(in the rows, 128 means zero)
The rows of T fall into several groups, and each row is roughly a mix of its group's hidden directions.
T:
[[ 82 163 132 151 133 171 139  81 134 105]
 [134 152 170 149 139 175 114 130 151  75]
 [147 100 112 138  63 140 139 177 144 130]
 [135 104 112 148  67 162 151 160 155 141]
 [113 102  67  90 131 105 104 109 105 151]
 [ 95 142 115 148  92 169 130  97  77 116]
 [158 102  98  98  67 124 110 135 101 147]
 [ 73 142 154 159 148 147 124  99 129  81]
 [132 133 148 158 174 192 152 139 130 108]
 [161 158 131 148 128 179 131 174 146  94]
 [124 123 151 115 141 101 123  58 167 105]
 [104 155 110 160 135 140 134 197 133  97]
 [172 133 150 103 176  91  92 140 148 139]
 [ 98 166 162 119 118 145 135  77 173 119]
 [155  96  85 110 110 131 133 142  93 182]
 [153 110 151 149 113 156 128 179 155  79]
 [162 113 137 144  87 146 128 164 151  72]
 [ 99 161 125 152  88 167 117 115 147  80]
 [169 156 157 144 149 151 126 176 155  96]
 [154 101 125 142  81 159 136 185 105 132]
 [117 149 112 144 145 122  78 161 135  69]
 [105 157 161 164 109 177 137 108 144  91]
 [131 130  96 145  87 132 133 157  63 151]
 [ 74 141 113 141 138 103 118  87  81 147]
 [121 129 138 112 194 139  92 141 146  83]
 [156 107 132  97 166 154 140 138 191 123]
 [115 134 149 129 184 135 153  85  96  92]
 [116 154 153 173 110 187 141 123 126  95]
 [117 136 130 145  73 188 141 123  97 113]
 [166 136 136 114 135 163 157 102  65 121]
 [164 113 147 132 100 156 113 178 159  91]
 [158 124 154 147  83 141 116 176 133  84]
 [154 149 146 153 131 145 118 172 180  90]
 [123 123 178 160 124 107 136 116 181  89]
 [ 91 131 147 116 169 103 123  83 176 119]
 [134 178 122 131 163 101  88  81 131 112]
 [118 154 153 163 119 176 168  97 107 153]
 [146 111  83 106 144 140 116 143 105 193]
 [ 99 149 111 120 150 105 129  89  91 183]
 [127 136 119 116 212 111 129 110 155 133]
 [160 110 116 132  60 134 114 170 148 121]
 [123 118 115 104 155  53 106 120 138 155]
 [151  97 107 122  79 148 122 180 104 106]
 [145 118 168 143 156 180 131 166 159 105]
 [120  99 107  93 100 114 125 107  95 188]
 [121 157 153 135 188 101 109  84 150 128]
 [138 137 157 153 131 198 127 146 107  92]
 [135 112 129 159  63 170 141 155 122 107]
 [131 127 146 145 181 119 173 128 183 131]
 [132 151 145 126 101 137 174 106 176 174]
 [140 175 155 155 145 178 135 141 140  88]
 [141 116 149 129 173 165 151 108  88  85]
 [131 119  81  94  80 110 111 127  97 165]
 [133 125 140 125 136 118 127 113  40 147]
 [135 149 129 104 187  98 129 127 178 155]
 [119  71 123  93  80 114 136  96 117 143]
 [143  95 150 128 140 107 155 111 121 200]
 [124 155 159 152 193 139 125 114 136  86]
 [141 120 154 160  78 147 168 156 159 149]
 [127 158 123  98 189  94 114  98 102 141]
 [127 137 164 125 191 163 157 107 130 155]
 [135  78 111 102  83 137 133 136  77 145]
 [160 121 101  96 136  90 115 142  75 161]
 [153  64 113 113 107 101 124 151 126 170]
 [135 105 114 148  55 158 139 158 117 120]
 [113 106 110 130  53 103 141 115 125 160]
 [164 119 106 139 156 173 145 171 143 165]
 [135 114 115 126  61 172 156 144 100 133]
 [109 146  86 146  64  98 109 129 108 124]
 [153 166 167 157 163 152  99 152 144 101]
 [148 101  82 115  73 125 132 166 117 154]
 [128 147  92 104 132 140  91 192 106 143]
 [131 104 124 106 187 120  89 131 168  99]
 [134 139 136 159  89 192 142 162 121 105]
 [106 151 137 131 179 106 110  74 131  94]
 [142 119 135 117 170  56  98 120 140 139]
 [155 116 112 174 120 130 175 130  96 174]
 [167 126 153 147 162 145 145  69  99 131]
 [ 81 132 125 106 163 105 129  73 157 144]
 [133 123 139 154  66 165 124 161 104  99]
 [147  65 153 108  89 140 131 137 165 138]
 [102  90  87 101  94  98 149 106 105 154]
 [107 134 147 133 180 153 153  78 100 103]
 [120 149 104  90 165  77 117 102 102 155]
 [ 74 141 126 112 179 105 140  90 150 122]
 [127 128 142 126 140  77 118  58 112 147]
 [133 147 166 133 183 112 120 104 180 113]
 [172 119  83 128 147 139 157 150 107 177]
 [142 111  70 124  99 104 107 159 104 165]
 [159  95 119 117  69 155 142 161  98 129]
 [155  87 104  72 137  90 115 150 122 142]
 [150 116  94 124  51 124 128 148 107 137]
 [117 103 153 102 151 129 165  78 128 175]
 [161 131 175 123 150  92 163 141 139 173]
 [174  84 117 111 146 119 125 145  97 178]
 [102 128 114 122  87 152  87 130 167  80]
 [177 122 158 132  68 140 121 127  92 140]
 [112  75 107 131  68 124 145 127 137 163]
 [104 176 133 148 189 124 115 133 165 129]
 [147 125 159 147 165 127 171  85 171 133]
 [153 116  99 125  84 103 108 180 157 149]
 [138 136 132 148  83  74 129 134 122 183]
 [170 109 128 126  72 139 115 166 164 114]
 [140 123 122 101 177  66 104 121 142 153]
 [109 126 143 146 170 177 131 108  85  92]
 [142 134 144 127 180 164 161 126  76 113]
 [ 99 147 135 125 186 108 111  75 111 114]
 [134 101 110 133  65 135 132 137  70 134]
 [111 141 128 118 196  88 107  95 146 130]
 [129 168 132 140 157 130 128 147 188  82]
 [162 109  92 116 134 133 131 138  59 156]
 [131 133 125  98 197  96 110  99 115 149]
 [ 89 112 103 152 114 129 106 181  82 124]
 [113 126 133 156  79 185 143 139 109  93]
 [119 174 152 147 177 171 140 101 143 116]
 [125 148 120 122 124 123 127  98  44 139]
 [118  74 139 121 112  81 131 131 178 151]
 [152 163 145 150 136 132 114 153 197 108]
 [152 122 165 132 167 159 155 144 180 109]
 [100 147 130 161  83 177 122 141 101  96]
 [103 130 107 134 145 144 155 154  81  70]
 [165 114 156 117 175 160 160 140 167 114]
 [150 159 150  95 183 147  98 135 162 116]
 [ 72 143 145 145 117 154  96 110 149  83]
 [ 92 162  97 140  77 120 115  92 100 120]
 [142 113  78 124  69 147 134 167 128 144]
 [114 133 110 159 133 168 134 145 188  89]
 [148 114 139 140 163 164 146 163 186 110]
 [132 150 160 150 152 202 140 144 134 142]
 [132 133 124  98 187  91 119  99 105 165]
 [109 102 127 106 186 151 127 105 168  96]
 [122 128 136 103 173  79 132  94 123 175]]
In each list below, one row fits none of the groups, and each other row fits one group, some only roughly. Which row is it?
    K_300: [102 151 144 173 121 155 133 138 169  77]
    K_255: [147 106 116  76 133  77 124 108 110 167]
    K_433: [108  86 114 117 112 149 145 155  63 145]
    K_562: [139 100 103 138  73 140 130 176  90 129]
    K_366: [162  91 139 121 122 167 135 186 134  97]
    K_463: [121 147 141  97 185 103 107  80 150 133]
    K_916: [110 153 165 123 178  87 133  84 123 138]
    K_875: [126 145 186 165 144 159 131 118 129  81]
    K_329: [129 119  89 131  85  96 113 135  66 127]
    K_159: [144 102 121 111 127  70 135 111 170 171]
    K_332: [ 96 142 145 128 180 110 136  69 121 149]
    K_8: [129 149 143 122 170 100  99  92 184 116]
    K_222: [126 114 136 135 163 180 165 120 154  80]
    K_202: [103 109  84 122 144  73 117 115 100 162]
    K_488: [ 96  89  97 102 126  98  98 100  87 117]
 -> K_159
    K_924: [108 168 142 163 101 176 147 119 136  87]
    K_996: [165 103 129 112 149 110 136 140  64 165]
    K_346: [131  93 109  85 134  66 128 108 126 158]
    K_841: [151 167 135 150  98 145 104 168 155  84]
    K_545: [ 98 176 156 147 156 152 121  93 160 103]
    K_664: [ 96 138 117 149  60 157 148 113  99 119]
    K_2: [115 131  94 131  48 133 139 140 105 120]
    K_577: [154 138 159 146 138 186 117 151 127  78]
    K_887: [ 93 174 109 136 143  94 110 127 184 131]
    K_633: [ 98 106 138 115 122  96 121  66 136 173]
 -> K_841
    K_908: [134 147 131 133 156 140  99 171 174  79]
    K_144: [ 86 130 168 154 168 122 150  87 133 156]
    K_519: [ 90 155 157 160 162 112 152  99  98 157]
    K_699: [107 138 159 173 135 168 138 151 172  99]
    K_37: [ 98 125 143 160  72 165 138 110 114  93]
    K_347: [138 137 147 142 125 177 115 181 141  80]
    K_751: [104 128 153 120 186 116 126  68 135 114]
    K_228: [143 135 128 160  93 164 134 162 158  75]
    K_116: [ 85 127 109 112 128  90 108  85  82 148]
    K_97: [182  81 143 108 112 127 130 160 140 165]
 -> K_97
    K_655: [146 159 172 138 180 130 145 127 167 100]
    K_353: [112 110 127 124 115  64  94 134  79 142]
    K_625: [137 122 127 148  94 166 111 166 127  67]
    K_75: [124 113 111 122  83 105  97 146 188 103]
    K_636: [161  85 155 126 135  86 131 130  87 166]
    K_497: [101 105  88 127  74 113 117 159  89 131]
    K_980: [122 152 158 147  74 157 114 143 147  81]
    K_822: [144 144 132 162  87 162 133 157 145  74]
    K_871: [116 165 148 177 113 180 123 133 106  99]
    K_457: [153 137 143 142 135 147 114 163 179  73]
 -> K_655
    K_91: [115 154 148 114 188 112 119  86 166 122]
    K_360: [117 109 113 112 100 119 162 104  76 177]
    K_173: [170 131 144 132 157 137 112 179 173 101]
    K_987: [170 111 142 145 112 166 134 187 140 102]
    K_523: [ 99 188 155 130 162 110 145  93 151 126]
    K_48: [128 124 102  85 176  78 108 112 129 154]
    K_225: [132 111  98 139  73 155 135 172  89 130]
    K_135: [147 101 112  91 167  84  96 123 100 151]
    K_930: [122 132 118 104 184  75  88 143 139 129]
    K_828: [155  76 124  96 184 116 136 139 152 138]
    K_404: [106 159 150 138 183 126 156  80 127 150]
    K_628: [156 139 140 120 171  67  99 129 158 115]
    K_748: [ 95 149 168 151 156 153 129  92 150  86]
    K_535: [108 146 126 114 208 122 100 112 113 119]
    K_285: [152 120 117 131 114 149 119 188 181 101]
 -> K_628
    K_289: [131 129 167 132 175 142 130 140 195 136]
    K_527: [116 108 152 128  46 139 123 134 153 128]
    K_573: [104 131 125 110 143  91 122  51 126 142]
    K_106: [134 152 150 138 161 118 111 132 205 127]
    K_465: [ 80 158 144 144 133 132 120  88  79 156]
    K_732: [102 140  71 106  77 111 139 120 120 158]
    K_227: [120 119 110  85 135 111 156  77 100 171]
    K_267: [137 122 128 151 132 176 148 188 153  96]
    K_733: [147  98 145 102  99 110 122 118 199 141]
    K_504: [117 156 135 122 137 108 123  52 116 162]
    K_638: [ 95 155 145 145 163 159 147  71 143 142]
    K_190: [ 79 157 120 128 191 137 117 120 157 111]
    K_268: [136 103 120  99 176  88 145 120 140 179]
    K_44: [120 116 165 120 193 125 112  87 144 103]
 -> K_527
    K_409: [142 109  96 125  58 123 130 172 114 132]
    K_256: [107 100 103 121  70 104 146 136 169 155]
    K_958: [127 127 100  78 163  85  93 143 129 157]
    K_328: [101 143 130 155 137 170 180  82 142 123]
    K_348: [159 110 126 151  74 151 154 166 164 124]
    K_984: [155 117 146 162 122 197 150 135 102 142]
    K_860: [112 119 109 129  62 125 134 108  78 152]
    K_478: [111 142 151 142 155  83 133  69 160 134]
    K_979: [ 77 169 147 174 119 137 129 100 106 108]
    K_781: [ 97 133 105 131 109 108 154  96  75 170]
    K_640: [139 147 136 148 145 142 107 171 179  80]
    K_641: [142 102 116 122 201 157 164 114 123 129]
 -> K_348
    K_435: [119 111 140 137 109 147 186 131  95 181]
    K_556: [190 112 147 133 114 159 119 178 114 114]
    K_121: [ 99 118 121 160  73 158 126 145 172 107]
    K_703: [106 149 176 145 153 164 146 111 175 108]
    K_72: [162 114 123 124 120 170 117 176 171  95]
    K_195: [112 111  92 130  67 130 160 149 105 160]
    K_471: [141  96 126 132  67 106 143 136  86 162]
    K_762: [161 126 132 145 107 126  97 198  97 130]
    K_461: [125 130 127 171 117 184 108 167 106  95]
    K_362: [ 71 129 103 124 160  98 119  78 115 132]
    K_370: [154 123 147 154 116 149 121 198 164 131]
    K_813: [112  96 109 111 100 129 151 119  78 180]
    K_676: [132 150 178 141 196 132 135 102 137 132]
    K_18: [135 160 126 137 182  81 109 120 134 172]
    K_829: [139  98 117 135  68 149 144 172  97 142]
 -> K_121
    K_745: [144 104 109 120 157  78 138 158 170 164]
    K_11: [129 144 116 128  50 110  94 151 121 134]
    K_406: [116 133  97 136  70 172 149 146  94 113]
    K_138: [118 140 132  99 160  60 113 101 106 148]
    K_209: [108 138 103 114  84  96 161  82 128 161]
    K_776: [138 106 128 102 167  64 111  96 137 145]
    K_564: [126 102 143  98 197 126 145  96 155 127]
    K_192: [167 141 133 162 124 184 141 168 108 108]
    K_74: [107 112 104 110  87 113 159 111  95 180]
    K_931: [ 90 138 105 112 147 116 123  66  89 149]
 -> K_406
    K_563: [ 93 156 164 139  95 165 122 109 148  84]
    K_961: [154 104  77  93 103 100 110 169 127 137]
    K_211: [107 110 106  92 148  71 126  82 113 138]
    K_134: [121 149 156 121 175  83 103 110 173 131]
    K_126: [144 138 138 118 193  97 135 103 171 146]
    K_978: [149  94 106  97  83 119 119 135  72 144]
    K_836: [121 158 153 132 133 156 167  96 187 115]
    K_231: [146 165 167 151 144 152 120 150 114  71]
    K_115: [122 163 168 159 118 174 154 111 166 112]
    K_859: [142 134 136 139 121 140 106 161 181  67]
    K_909: [154 110 127 131  76 159 117 146  69 125]
    K_60: [ 99 125  80  87 126  75 113 107 125 146]
    K_787: [138 130 100 107 163  72  92 130 168 134]
    K_415: [127 162 156 163 132 185 167 116 131 104]
    K_241: [144 122 138 115 164  63 128 114 163 162]
 -> K_787
    K_413: [ 78 123 123 126 153  84 134  73 106 129]
    K_965: [135 128 142 166  80 180 151 157 144 111]
    K_445: [149 127 101 104 118  91 143 112  74 173]
    K_991: [141 134 122 164  87 169 105 182 132 111]
    K_579: [123 135 149 136 200 159 126 106 166 124]
    K_508: [181 130 157 135 136 146 116 134 165  73]
    K_474: [158  68 132 109  89 151 151 156 111 128]
    K_572: [155 121 136 121  71 187 134 137 105 110]
    K_671: [133 126 163 170 112 154 164 160 158  90]
    K_687: [ 99 172 156 160  99 159 132 102 108  96]
    K_181: [ 98 143 113 109 188 136  95  97 150 100]
    K_705: [157 163 167 158 121 144 115 147 176  97]
 -> K_705
    K_803: [ 90 125 142 111 186 117 139  72 131 126]
    K_295: [104 136 136 113 144  85 138  75  93 166]
    K_294: [113 156 183 157 162 137 152  89 143 139]
    K_933: [144 121 103 122  72 115 156 148 108 181]
    K_131: [156 127 115 104 199 119 114 146 159 149]
    K_760: [ 98 167 169 146 135 156 110  99 145  86]
    K_393: [127  93 128 129  95 135 163 114  64 157]
    K_673: [133 101 118  79 116  67  99 117 123 150]
    K_7: [153 113  85 124 116  83 126 166 115 174]
    K_707: [109 134 135 148 111 151 110 152 197  92]
    K_661: [145 136 151 119 168  66 112 109 163 147]
    K_759: [126 102 124 101 104 100 138 109  71 174]
 -> K_759
    K_266: [135  97 117 127  61 107 131 145  82 141]
    K_43: [ 93 112 105 107 110 102 145 105  90 182]
    K_960: [147  96 107 113  59 136 125 169 123 134]
    K_525: [157  96  77 110  92 135 116 172 116 145]
    K_88: [118 137 118  97 159  76  94  85 113 148]
    K_92: [126 103 131 142  68 148 138 157  76 138]
    K_318: [121 140 144 140 102 150 116 153 203 106]
    K_905: [136  81 108  87  71 113 113 120 134 147]
    K_30: [146 100 123 143  57 143 150 161 121 147]
    K_50: [100 139 119 148 111 139 119 139 204 100]
 -> K_92
    K_352: [121 138 114 113 120  77 108  86  95 174]
    K_113: [ 84 132 126 122 160  82 139  72 120 139]
    K_968: [135 123 129 151 120 177 141 187 143  87]
    K_418: [130 146 130 160  61 144 116 169 154 123]
    K_584: [ 98 134 131 114 191 118 121  75 144 146]
    K_526: [171 138 170 136 192 144 133 136 115 143]
    K_136: [120 117 152 100 145 110 148  65 173 139]
    K_964: [101 153 150 143 168  98 138  83 172 129]
    K_36: [157 117 184 154 144 160 146 140 173 119]
    K_483: [152 125 116 145  97 169 133 183 168 109]
    K_397: [125 137 136 117 144 117 116 126 196  72]
    K_434: [119 141 100 152  66 116 131 149 111 175]
    K_826: [140 135 134 166 123 185 126 173 117  90]
    K_286: [162 105 130 121 194 100 112 133 162 145]
 -> K_286
    K_35: [163 131 156 131 197 147 121 140 164 125]
    K_843: [122 133 149 133 204 127 147  96 155 139]
    K_57: [151  99 116 136  61 144 142 172 118 121]
    K_148: [128 127 130 109 141  77 139 102  88 183]
    K_951: [ 79 147  91 120 131 100 127 101  87 162]
    K_339: [155 130 137 147 110 160 140 161 180  81]
    K_379: [179 110 127 110  99 123 115 157  71 142]
    K_201: [140  88 108 102 181 109 130 143 178 133]
    K_601: [106 118  99 128  47 113 131 141 125 114]
    K_675: [131 158 133 122 195 140  89 140 142  94]
    K_270: [145 113 131 136 136 181 177 164 160 104]
    K_615: [122 140 132  94 176  94 126  81 163 149]
    K_486: [135 143 173 162 116 176 160  99 149 107]
 -> K_843
    K_660: [158  81  85 103 100 125 136 157 110 159]
    K_766: [128 119  76  97  90 127 100 175 108 132]
    K_111: [149 123 123 151  79 142 100 184 114  99]
    K_127: [108 132 146 113 178 106 155  85 127 174]
    K_405: [123 142 150 141 195 140 121  88 146  94]
    K_571: [ 88 154 158 127 172 102 129  78 145 119]
    K_272: [128 141 116 101 169  91 140 103 130 190]
    K_446: [164  93 121  96  83 109 120 172 111 148]
    K_852: [ 97 160 175 141 162 113 145  81 146 127]
    K_391: [157 123 115 136  85 137 108 183 144  85]
    K_207: [138 132 114 162  85 146 141 184 106  92]
    K_45: [147 157 147 162 118 143 142 178 181 129]
    K_77: [106 150 162 170 169 145 163 105  97 120]
    K_175: [163 128 156 158 106 169 138 178 142 101]
    K_568: [109 151 137 148 108 191 117 112  97  89]
 -> K_660
    K_774: [116 142 133 131 153 145 110  87  58 108]
    K_549: [165 112 131 105 127  86 136 135  69 161]
    K_17: [124  93 114 112  96 134 153 127  72 174]
    K_82: [146 106  92 130  67 153 120 165 104 115]
    K_957: [127 121 104 120  59 133 152 131 104 173]
    K_213: [150 138 151 136 150 186 145 161 175 132]
    K_923: [160  96  92 104  84 106 150 131 138 170]
    K_244: [ 96 152 123 171 115 186 148 145 137  99]
    K_692: [137 114 113 102 203  94 114 112 141 125]
    K_565: [170 134 160 143 161 139 125 175 171 112]
    K_559: [167 143 142 137 105 169 112 192 121 130]
    K_936: [154 172 167 134 183 137 131 119  93 120]
    K_338: [ 96 165 130 126 184 137 130  74 126 135]
 -> K_923
    K_425: [150 133 126 135  76 119 117 183 155 164]
    K_631: [134  99  91 103 106  85 105 165  96 148]
    K_874: [108 109 111 145  49 141 146 142 146 125]
    K_384: [109 140 140 127 170 168 128  82 145  81]
    K_917: [ 91 132 148 125 161 104 139  66 118 160]
    K_784: [103 146 155 171 120 162 126 144 163  79]
    K_593: [115 113 102 146  91 182 169 142  95 122]
    K_234: [137  63 111  84 144 117 148 152 125 155]
    K_372: [117 123  85  83 160  83 106 111 121 155]
    K_531: [113 119 100  85 152 129 136 117  70 169]
    K_819: [112 127 114  93 118  87  93 100  87 167]
 -> K_234
    K_212: [111  97 100 104  88 116 136 123  81 173]
    K_834: [178 114 119 127 107 111 125 192 146 153]
    K_850: [106 110 118 118 104 113 145  98  95 195]
    K_514: [147 100 106 138  80 140 124 177  83 127]
    K_539: [ 79 159 105 112 158 119 110  82 135  96]
    K_649: [138 107 106 121  73  79 131 118 127 174]
    K_502: [141 112 115 146 101 135  86 182 132  81]
    K_704: [ 93 128 139  93 173 103 116  75 123 148]
    K_450: [167 101 137 110 136 152 121 173 183 110]
    K_587: [117  93 126 117  78 112 155  88 104 166]
    K_489: [ 96 162 125 146 186 115 133 114 177 131]
    K_946: [150  72 116 133  71 129 129 167 119 130]
    K_65: [112 103  88 103  86 161 135 131  78 119]
    K_513: [116 133 130 144 164 156 155 133  57 110]
    K_997: [162 134 181 140 181 135 115 137 133  92]
 -> K_649
    K_744: [147  82  96 119  75 123 120 174 133 131]
    K_712: [141 139 159 139 115 203 127 141 139  94]
    K_868: [152 136 109 106 156  76  82 157 151 138]
    K_540: [120 159 178 156 128 170 137 128 153  86]
    K_298: [105 115  97 117 100 127 146 130  64 168]
    K_926: [157 126 144 154 121 157 136 196 154 105]
    K_898: [154 111 109 119  84 143  98 154  80  94]
    K_422: [151 104 107 135  77 152 116 164  85 106]
    K_783: [113 157 138 125 166  94 105  82 174 118]
    K_574: [ 62 166 126 142 110 124  98 134 141  94]
    K_59: [171 105 148  93 152  82 130 126 166 148]
    K_42: [ 96 121 110 127  67 100 149 103 105 160]
    K_764: [ 96 152 158 158 122 139 147  60 134 127]
    K_430: [182 127 150 152 151 174 136 161 134 100]
    K_6: [104 138 127 102 160  70 119  88 155 149]
 -> K_868
    K_695: [147 100 138 154  70 159 162 154 122 150]
    K_51: [141 117 185 137 128 170 139 120 174  97]
    K_253: [118 143 153 120 160 112 159 102 196 121]
    K_29: [125  83 103 120  77 100 140 140 124 175]
    K_654: [159  98 126 130  94 164 126 192 125 116]
    K_128: [149 145 138 160 183 159 124 170 148 103]
    K_170: [161 120 130 102 196  99 105 143 137 147]
    K_840: [149  83 127  93 116 145 119 163 167  87]
    K_888: [157 124 161 136 139 178 138 164 170  98]
    K_992: [146 167  92 148  85 116 106 171 153 116]
 -> K_51
